(in the rows, 128 means zero)
runs of hidden systems
j675, seq 1 (10 x 22)
[[155 118 145 132 128 186 161 130 131 129  95 149 157 102 152 132 164 139
  122 167 107 145]
 [118 117 139 128  98 164 151 162  98 154 160 137 128 154 169 127 150 164
  110 132 153 105]
 [135 144 116 136 133 139  93 145 120 138 171 160 149 163  95 153 128 143
  128 121 148  82]
 [147 141  98  81 161 124 104 126 117 113 162 148 105 138 105 156 127  97
  104 141 112 130]
 [151 103  93 105 152 114 172  94 111 110 122 152 121 140 149 140 107 102
  131 130 139 152]
 [138  99  84 141 149 168 156 113 141 125 117 145 128 132 151  96 118 135
  163 139 122 125]
 [123 127 122 143 131 155 125 141 109 135 162 103  87 154 146  80 114 134
  159 148 123 105]
 [139 123 133 155 150 101 108 120 112 125 151 105  88 147  93 115 119 116
  152 109 157 103]
 [132 120 120 130 167 114  94 104 154 124 117 116  85 120  99 126 116 117
  135  92 117 163]
 [126 135 130 148 135 104 140 117 158 119 111  99 101 105 164 122  96 120
  137 123 120 183]]
j470, seq 2 (10 x 22)
[[ 99  77 111 170 142 184 150  96 150 135  60 106 147 137 142  39 144 174
  157  39 114 162]
 [178 132 154 201 167 190 159 107  92  91  94  95 158 148 148  63 150 125
  156 116 109 171]
 [175 191 135 206 156 136 128 148 101  89 175 110 147 176 178 129  97 122
  137 124 133 174]
 [140 198 130 151 143  61 120 149 127  78 156 123 181 133 134 165 114 106
   92 113 146 144]
 [122 163 146  74 116  88  84 120  98 128 153 124 152 140  79 164 122  89
   79 112 122 120]
 [140 109  91  58 134 142  98  96 128 153 139 172 127 137  90 165 104 104
  114 130 114 114]
 [154  84 102  94 142 144 158 121 129 145 128 160 104 101 125 142 134 113
  127 186 148  91]
 [107  95 138 137  97 130 161 155 121 150 142 144  85 129 154 137 145 158
  151 165 151  91]
 [ 86 120 136 167 110 112 119 154 168 132 114 133 115 115 121 124 150 179
  155 110 128 108]
 [102 118 133 134 146 131 115 128 142 117 102  95 105 112 107  78 157 138
  124  89 102 143]]
j72, seq 3 (10 x 22)
[[ 59 127 152  93  46 149 158 144 119 145 104 146 169 140 166 127 154 169
  128 138  88 124]
 [126 125 164 146 100 171 145 156  55 121 152 144 125 185 111 113 172 151
  164 156 117  77]
 [149  99 169 131 161 151 124 134  83 119 126 159  90 158  91 168 202 157
  100  79 129 158]
 [135 141 107  97 142 194  86 129 161 130 116 190 136 138 113 170 148 151
  124 134  44 176]
 [194 143  91 141 176 170 167 128 104  70 136 167 166 135 132 129 142  99
  145 200 102 121]
 [155  71  69 104 175 115 198  99 111 103 117 181 141 132 148 153 141 125
   93  83 187 145]
 [ 95  92  27  92 137 144 103 100 175 148 126 187 125 158 105 122  80 141
  173 103 104 105]
 [167 124  79 169 205 114 125 110 128  74 141 101  72 133  91  66 104  82
  188 159 120  99]
 [136 110 101 141 185  76 149  99 161 106 106  88  93 102 172 114 105 118
   89  42 165 217]
 [ 74 158  57 143 100 138  93 129 222 158 125 112 176 118 182  87  38 152
  157 118 105 134]]
j204, seq 4 (10 x 22)
[[178  66 160  98 144 169 142  97  92 148 106 187  57 128  92 182 165 120
  145 160 116 147]
 [132 129 137 132 137 128 160 139 140  94 114 143  47 124 180 146 132 134
  169 182  54 205]
 [ 76 110  76 162 147  60 179 127 167  70  93 114 109 117 155  82 118 143
  162  94 120 155]
 [ 58 105 111 102 109  94  87 102 160 142  92  97 129 118  60  74 122 128
  150  74 111  90]
 [158 170 192 127 133 113  53 100 115 132 122  77 130 112  51 124 117  74
  131 135 109 128]
 [198 113 176 145 166 158 165 101  97 121  93  82 141  82 144 100 159  88
   88 143 158 162]
 [113  99 132 115  87 196 165 120 146 186  98 105 149 101 210  81 109 148
  126 148 115 155]
 [107 172 124 192  93 105  98 155 184 159 161  95 138 129 175 122  53 152
  163 129 153 120]
 [131 114 127 152 145  79 108 138 146 156 147 118 141 108 103 150 135 141
   77  59 232  95]
 [134 112 164  56  91 164  93 122 137 190 118 165 156 100 100 193 159 134
   63 140 128 122]]
j581, seq 5 (10 x 22)
[[154 128  94  71 153 123 111 104 103 139 164 148 134 150 114 160 101  93
   86 112 152 129]
 [112 137  77 126 148  73 116 124 159 101 130 147 171 124  99 142 112 127
  117  93 149 108]
 [ 83 131  98 111 116 102 109 152 184 135 130 119 111  83 121 112 126 136
  128 150 121  98]
 [101 129 170 123  89  95 121 116 135 151 104  89  94 106 121 117 113 116
  152 140 116 132]
 [131  97 176 126 104 139 156 109 104 136  82 136 136 119 110 130 161 130
  141 132 125 124]
 [116 120 134  97 102 154 141 140  88 137 141 152 128 162 138 143 153 146
  109 120 121 127]
 [110 152 110 137 138 125 135 137  97  99 149 119 147 174 130 102 133 132
  128 101 119 125]
 [122 131  94 137 151 151 141 134 149 107 123 112 142 117 149  84 129 133
  127 128 112 135]
 [136 145 125 129 115 146 129 119 146 142 129 123 132 118 164 130  96 117
  144 165 107 146]
 [162 132 148 143 126 118 145 113 107 127 128 125 136 122 132 139 115  99
  142 165 152 118]]
j109, seq 6 (10 x 22)
[[144 146  97  86 165 146 122 133 135  91 129 138 142 106 120 125 146 104
   96 151  83 147]
 [100 126 111  77 117 136 132 132 124 140 135  92 112 110 142  76 119 103
  115 161 107 106]
 [ 96 109 136 142 101 121 124 115 148 164 115  88 104 121 136  80 102 135
  157 115 144 111]
 [126 120 145 168 129 120  94 120 146 144 122 134 113 140  96 143 124 150
  154  79 147 132]
 [147 146 151 132 145 125  99 136 124 118 135 145 128 132 107 173 154 133
   96 105 124 162]
 [129 145 129  97 130 145 132 150 140 124 130 137 137  98 149 145 155 128
   85 157 103 146]
 [ 91 133 113 110 101 130 140 151 145 138 137 119 146 107 152 105 127 135
  121 161 124  92]
 [112 125 136 155 102 106 129 122 136 147 122 113 153 118 117 109 112 130
  147 123 169  84]
 [156 119 153 154 121 122 110 106 132 146 113 152 140 131  93 164 124 129
  148 119 154 120]
 [155 144 148 123 130 133 124 133 110 120 141 158 121 139 124 182 136 123
  126 159 114 141]]
j559, seq 7 (10 x 22)
[[178 118 125 140 151 173 117 165 140 142 160 189 135 107 101 189 179 152
  107 181 161  72]
 [153 110 133 113 106 151 168 162  77 156 183 182 112 167 167 194 142 147
  103 164 180 101]
 [163  78  96 131 144 140 168 107  89 123 142 220 105 183 112 184 131 138
  172 137 157 102]
 [121  78  99 134 152 108 161 157  97 114 174 162  20 170 120 138 145 147
  173 147 153  88]
 [136  76  97 119 151  99 203 109  53 101 148 122  67 177 139  90 116  97
  164 132 168 100]
 [136  64 100 155 156 147 172  92  97 122 107 106  68 146 117  43 121 114
  207 135 140  95]
 [120 112 136 179 128 120 145 114 105 138 137  50  50 148 158  41  76 110
  200 136 136 121]
 [131 114 153 179 138 112 141  72 112 128  92  45 110 143 147  47  84 103
  170  69 142 173]
 [ 95 121 130 151 135 140  91  86 178 151  85  51  98 115 133  38  86 131
  162  64  89 184]
 [101 173 144 132 127  88  66 100 187 144 108  34 119  83 136  78  65  91
  121  94  98 185]]
j675, seq 8 (10 x 22)
[[ 81 119  89 162 120 110 128 140 139 156 168  46  97 154 171  26  67 142
  151  85 174  92]
 [136 160 144 174 144  98  43 102 165 140 132  62 112 103  52  81  81  90
  181 133 125  81]
 [124 110 187 109 143  63 103 101 150 132  90  61  33  57  94 126 137  85
  111 124 122 172]
 [ 99  97 167 168  93  74 155  94 194 148  48 117 121  79 160 148 111 154
  150  73 145 197]
 [ 66 170 153 182  77 125 123 176 211 123  87 103 169  70 166 103 149 188
  138 145  85 142]
 [ 57 185 190 126  51  76 115 179 118 130 139  64 183 104 127 111 157 143
   82 130 134  80]
 [116 156 195  94  80  94  84 105 119 142  91 136 224 105  41 175 161 113
   81 101 137  96]
 [145 144 189  61  93 156 120 118 124 138  84 179 177  93 119 218 175 122
   68 156  72 187]
 [133 123 149 114  82 142 216 161  94 115 118 203 193 134 200 206 177 165
   85 162 143 150]
 [112 127  76 113 110 200 152 169 105 128 160 210 230 173 137 141 172 184
  100 135 132  58]]
j470, seq 9 (10 x 22)
[[120 125 136 123 129 107 134 146 152 109 106 131 141  73 102 127 168 125
  117 169 125  94]
 [ 97 117 136 102 108 138 113 134 113 159 150 104  82 148 130 105 125 139
  127 113 123 120]
 [108 109  95 133 128 132 140 107 155 120  95 154 150 123 124 117 118 141
  158 115 113 129]
 [149 117 148 150 143 143 131 125 114 126 120  96 116 113 119  95 143 113
  135 146 135 118]
 [125 131 127 144 123 118 140 129 119 127 140 125 105 158 157 132 102 136
  145 115 129 156]
 [131 151 140 152 126 108 118 126 148 108 111 129 157 111 115 136 128 128
  137 134 114 131]
 [129 137 142 113 131 124 105 127 123 140 142 100 115 124 124 126 120 113
  104 119 129 138]
 [122 122 114 104 116 122 141 112 127 130 116 142 146 138 139 144 110 118
  128 131 117 146]
 [150 129 139 128 126 147 122 125 137 146 125 129 145 113 121 134 127 119
  127 155 132 110]
 [128 115 130 130 129 130 134 134 130 148 139 127 109 126 146 136 126 133
  112 117 153 134]]
j72, seq 10 (10 x 22)
[[120 155  54 117 157 113 126 188 146  91 197 177 116 147 144 161 134 146
  107 155 124 101]
 [118 130  64  87 181 108 124 137 116  76 144 129 155 122  79  95 164 106
   77 103 133  87]
 [105  79  91  76 150 145 145  85 140 122  72 112 133 102 109  63 144 109
  117  99  99 137]
 [131 107 112 143 128 153 156  80 120 127  90 114 125 152 158  71  83 115
  195 132  95 160]
 [149 118 122 211 145 119 162 128 129 119 132 124 106 154 172 123  97 146
  174 101 172 149]
 [123 137  95 162 148 126  88 156 178 158 170 126 104 137 147 139 101 161
  118  83 171 130]
 [138 166 108 138 154 131  61 138 170 138 159  85 143  99  95  98 107 112
  110 128 136  95]
 [149 131 159 120 136 109 127 103 137 141 101  65 146  64 121  93 124  82
   90 133 157 132]
 [108 125 162 105  63 112 142  94 138 180  97 102 156 104 167 132  82 118
  126 132 142 146]
 [112 142 172 162  63 105 132 139 115 158 143 117 128 144 134 134 101 132
  179 167 146  83]]
j559, seq 11 (10 x 22)
[[112  91 130 143  89 153 192 145 142 159 118 120  85 110 220 104 111 157
  166 171 137 137]
 [112 133 100 181 107  78 138  97 139 127 124 131 155 172 142 118  51 130
  200  95 157 117]
 [ 96 117 144 163 148 100  88 125 122 122 130  91  91 155  74  91 150 145
  138  41 141 123]
 [122 132 131  61 147 148 103 100  95 136 133  72  91 136 122  75 121  86
   96 113  80 168]
 [162 136 135 132 155 129 125  97 169 115  85  99 128  56 134 110 106  77
  138 183  96 162]
 [ 98 136 150 162  88 107 148 147 184 148  92  99 163  69 180 115 122 158
  120 129 151 140]
 [ 85 159 129 131  77 126  88 112 145 156 117 130 212 153 119 128  97 149
  129  74 127 121]
 [126 172 157 119 136 123  39 138 138 127 144 127 133 136  61 158 149 130
  105  96  93 136]
 [142 153 156  70 143 136 123 144 111 116 131 128 124 100 137 163 172 109
   49 139  94 178]
 [142 122  95  92 129 152 159 130 163 119  94 185 182  81 154 165 138 127
  108 180 106 137]]
j109, seq 12 (10 x 22)
[[132 153 164 110 131  58 140 123 141  87 100 112 132  76 122 167 148  95
   84 136 122 173]
 [ 94  90 119  81 104 136 155 136 156 131  82 167 120  85 116 132 171 146
  134 173  85 114]
 [ 73 156 160 130  62 110 135 147 102 123 131 108 155 156 120 101 133 140
  156 143 103  84]
 [154 117 183 192 126 135 141 120 117 133  94 103 160 106 105 108 163 135
  135 119 175 104]
 [156 114 138 127 120 192 109 108 115 164 124 184 161 159 108 169 132 144
  140 123 125 125]
 [160 189 138 145 130 145 121 159  98 109 182 125 134 158 154 148 116 117
  126 176 110 133]
 [154  97 110 125 147 137 182 143 112 134 144 115 115 100 174 109 142 117
   90 157 186 108]
 [110 101  77 115 102 133 149  99 143 155 118 160 152 156 163 128  69 133
  160 116 139 126]
 [140 161 108 174 158  73 115 124 120  80 153 126 112 159 104 129  95 107
  173 128 131 114]
 [167  84 136  99 174 111 152  96  90 112 114 123  92 115 103 139 158  91
   94 106 161 149]]
j204, seq 13 (10 x 22)
[[140  93 155 100 128 127 177 120 132 129  82 101 121  53 147 110 167 107
   87 167 142 139]
 [ 83 141 155 107  53 129 153 127 134 162 108  95 150 118 192 105  95 132
  137 154 100 147]
 [110 164 153 207  96  85 119 154 148 131 138  93 165 126 141 118 113 154
  146 112 176 100]
 [117 113 155 124 125 140 103 143 124 166 140 116 156 122 105 133 170 155
   61  57 186 106]
 [145 163 158  92 106 184  84 139 133 165 137 156 180 120 124 183 138 133
   85 154  98 147]
 [161 172 108 151 144 129 164 173 116  90 173 141 158 119 183 149 136 123
  101 195 147 119]
 [ 91  91  72  94 107 127 193 140  98 129 145 164 151 170 169 120 134 156
  112 106 167  95]
 [ 94 142 123 125  82 137  88 143 120 147 154 186 132 192  88 168 116 160
  176 133  94  89]
 [167 160 133 164 189  94 111 157  93  66 178 152  86 165  83 168 162 123
  125 121 132 130]
 [133  75  93  74 173 161 175 102  95  89  94 175 119 141 114 126 190 126
   98  96  97 161]]
j581, seq 14 (10 x 22)
[[129 114 134 124 100  98 123 101 154 151 104 136 142  94  95 138  96 102
  168 175 140  83]
 [110  82 139  91 103  92 161 114 109 143 114 138  95 118 119 144 135 116
  134 150 154  99]
 [ 87 101 127 129 100 103 155 129 113 121 116 159 117 164 122 145 145 156
  150  98 134 119]
 [ 95 126 121 139 127 131 136 158 113  98 139 134 105 154 120 105 162 154
  155 130  95 114]
 [119 135 135 140 143 135 150 136 122 101 122 103 101 133 157  94 138 132
  133 125  95 165]
 [152 144 148 159 133 162 134 130 134 123 116 135 147 124 157 132 134 137
  134 146 109 163]
 [170 143 138 140 138 159 125 140 107 136 160 129 128 131 143 140 128 118
  112 155 146 128]
 [154 125 113 146 157 129 127 115 124 130 144 120 132 138 136 124 108 123
  114 100 173 131]
 [133 116  92 131 150 143 102 122 162 139 134 152 127 121 113 134 113 137
  134 115 136 119]
 [127 137 120 110 137 107  96 122 144 126 137 127  96 117 103 140 112 109
  131 142 114 128]]

runs to name
seq 15 (2 x 22)
[[115 140 133  78 104 124 102 143  86 164 194 109  83 162 126 129 107 109
  117 151 137  87]
 [158 105 117 126 152  85 121  91 119 111 126 169 111 137  71 179 113  98
  158 127 152 113]]

j675
seq 16 (2 x 22)
[[166 193 161 173 129 132 141 153  86  93 164 165 197 183 172 199 138 147
   88  94 139 188]
 [161 164  92 188 182 159 106 187 135 115 198 100 163 127 138  87 146 149
   86 121 185  72]]

j581
seq 17 (2 x 22)
[[168 136 139 135 131 157 115 134 138 155 139 129 173  99 133 147 133 123
   89 146 168 108]
 [143 118 145 125 105 165 116 132 130 173 135 162 143 134 135 173 133 152
  115 131 149 126]]

j559
seq 18 (2 x 22)
[[137 115 115  98 109 130 136  92 113 150 123 168 162 156 127 166  97 114
  134 125 142 122]
 [132 105 117 138 131 107 130 116 137 123 123 162 105 130  93 149 124 124
  174 155 131  95]]

j72
seq 19 (2 x 22)
[[147 129 183 175  96 117 134  96  80 137 123 135 131 188 124 154 100 123
  181 104 143 146]
 [190 127 142 178 179 155 151 136 105  89 134 157 104 144 127 157 162 135
  136 137 124 166]]

j109
seq 20 (2 x 22)
[[ 99 147 216 211  44  77 175 152 116 132 104 107 164 122 163 143 139 161
  171 147 167 106]
 [167  94 147 195 127 152 165 129 116 121  98 208 194 137  92 177 180 173
  150 118 181  84]]

j109
seq 21 (2 x 22)
[[ 91 117  94  77 152 138 149 133 115  64  92 161 153 129  77 104 204 131
  118 131  50 117]
 [127  84  96  91 157 182 196 106  83  84  97 144 115 152 148  74 166 123
  142 136  70 157]]

j72
seq 22 (2 x 22)
[[ 57 140  79 115  94 100 165 151 131  92 130 147 179 156 154 100 128 159
  136 116 107 102]
 [136 131 129 160 141  86 134 101 119  90  99  97 191 112  80  81 127 100
  141 117 157  87]]

j109
seq 23 (2 x 22)
[[126 110 137 130 130 116 151 133 145 101  98 185  67 122 125 178 152 140
  176 169  76 167]
 [ 87 132 141 111 113 105 176 163  69  75 141 128 112 163 142 115 186 145
  118 130 105 123]]

j109
seq 24 (2 x 22)
[[142 150 156 150 149 136 109 109 128 126 123  76 106 134 146 104 107 113
  126  87 110 194]
 [155 139 153 191 148 109 141 130 149 119 117  87 134  90 157 112 126 122
  116 120 166 152]]

j675
seq 25 (2 x 22)
[[115 127 128 129 142  95 133 123 129  96 103 127 168 115  95 127 161 131
   98  81 138 127]
 [113 137 138  88 113 165 109 127 119 139 119 121 156 117 101 108 153 115
  106 152  89 106]]

j204
seq 26 (2 x 22)
[[110 106 145 199  96 171 102 152 176 192 137 149  70 149 149 136 108 199
  201 119 137 122]
 [131 170 150 184 139  92 104 172 101 111 190 137 138 184 124 177 147 166
   93  55 182 130]]

j109
seq 27 (2 x 22)
[[ 83  85 113 151 123 152 169 121 154  98  50 184 180 125 123 116 190 189
  149  75  88 151]
 [144  98  79 124 156 228 141 146 100 141 166 150  84 175 166  81 129 150
  163 165  95 114]]

j72
seq 28 (2 x 22)
[[131 117 102 108 159 141  86 108 176 140 112 131 116  94  92 115 119 114
  126 124 108 131]
 [155 141 119 127 146 121 139  99 129 111 118  97 133 108 140 101  92  83
  141 164 110 147]]

j72
seq 29 (2 x 22)
[[100 164 112 177 129 139  70 118 186 150 129  83 133 141 148  81  61 148
  162  70 104 168]
 [136 138 115 150 192 109  53 153 169 123 162 108  83 109  64 131 149 139
   94  75 156 113]]

j109
seq 30 (2 x 22)
[[ 90 135 118 145 142  94 127 133  95 108 166  67  46 190 160  72  94 129
  156  70 118 169]
 [115 164 111 157 123  73 139  87 143  65  78 133 195 137 104 112  87  96
  197 136  77 142]]

j470
seq 31 (2 x 22)
[[144 161 121 126 124 146 159 145 150 118 133  99 121  89 216 108  95 110
  123 205  88 180]
 [103 173 155 141  64 104 142 150 136 157 146  82 186 111 199 121  89 126
  104 148 161 118]]

j470
seq 32 (2 x 22)
[[ 93 142  99 100 125 174 140 182 132 111 153 161 143 137 156 123 176 170
   98 143  85 123]
 [166 172  90 133 153 127 123 144 115  95 179 161 175 145 127 157 114 106
  124 175 135  97]]

j559
seq 33 (2 x 22)
[[169  60  96  91 163 153 142  82 108 149 125 191  74 159 106 167 119 116
  146 113 143 141]
 [141 104  74 145 163 165 147 130 146 114 145 174  65 164 176 135  98 149
  184 146  95 169]]

j675
seq 34 (2 x 22)
[[163 139 139 105 151 170  69 132 146 165 150 110 122  94  94 126 138 107
   93 157 133 102]
 [119  91  91  80 131 127 174 130 115 140 141 143  97 141 176 138 122 132
   94 112 154 149]]

j470
seq 35 (2 x 22)
[[127 121 175 104 114 199  80 144 124 176 125 146 126 130 100 152 183 163
   92 108 101 139]
 [128 173 159  98 134 129  76 126  74 127 163  93 145 167  86 120 141 102
   82  82 107 137]]

j581
seq 36 (2 x 22)
[[132 118 163 106 113 111 116 110 138 154 100 117 145  88 114 154 140 117
   86 114 151 140]
 [115 138 150  96  78 133 118 119 136 160 116 134 141 115 132 142 106 118
  144 179  99 117]]

j72
seq 37 (2 x 22)
[[166 127  90 114 120 205 130 111 115 158 140 171 194 148 137 122  93 117
  154 188 122  83]
 [149 123  80  88 144  90 159 105  83 112 172 124 117 159 149 121  69  70
  128 158 157 107]]

j581
seq 38 (2 x 22)
[[115 135  66 132 149 166 102 124 125 121 153 151 174 193 118 104 109 147
  135  72 116 117]
 [171 116  90 142 196 124 151 118 102  74 132 135 155 129  93 103 154 102
  115 125 164  92]]

j470
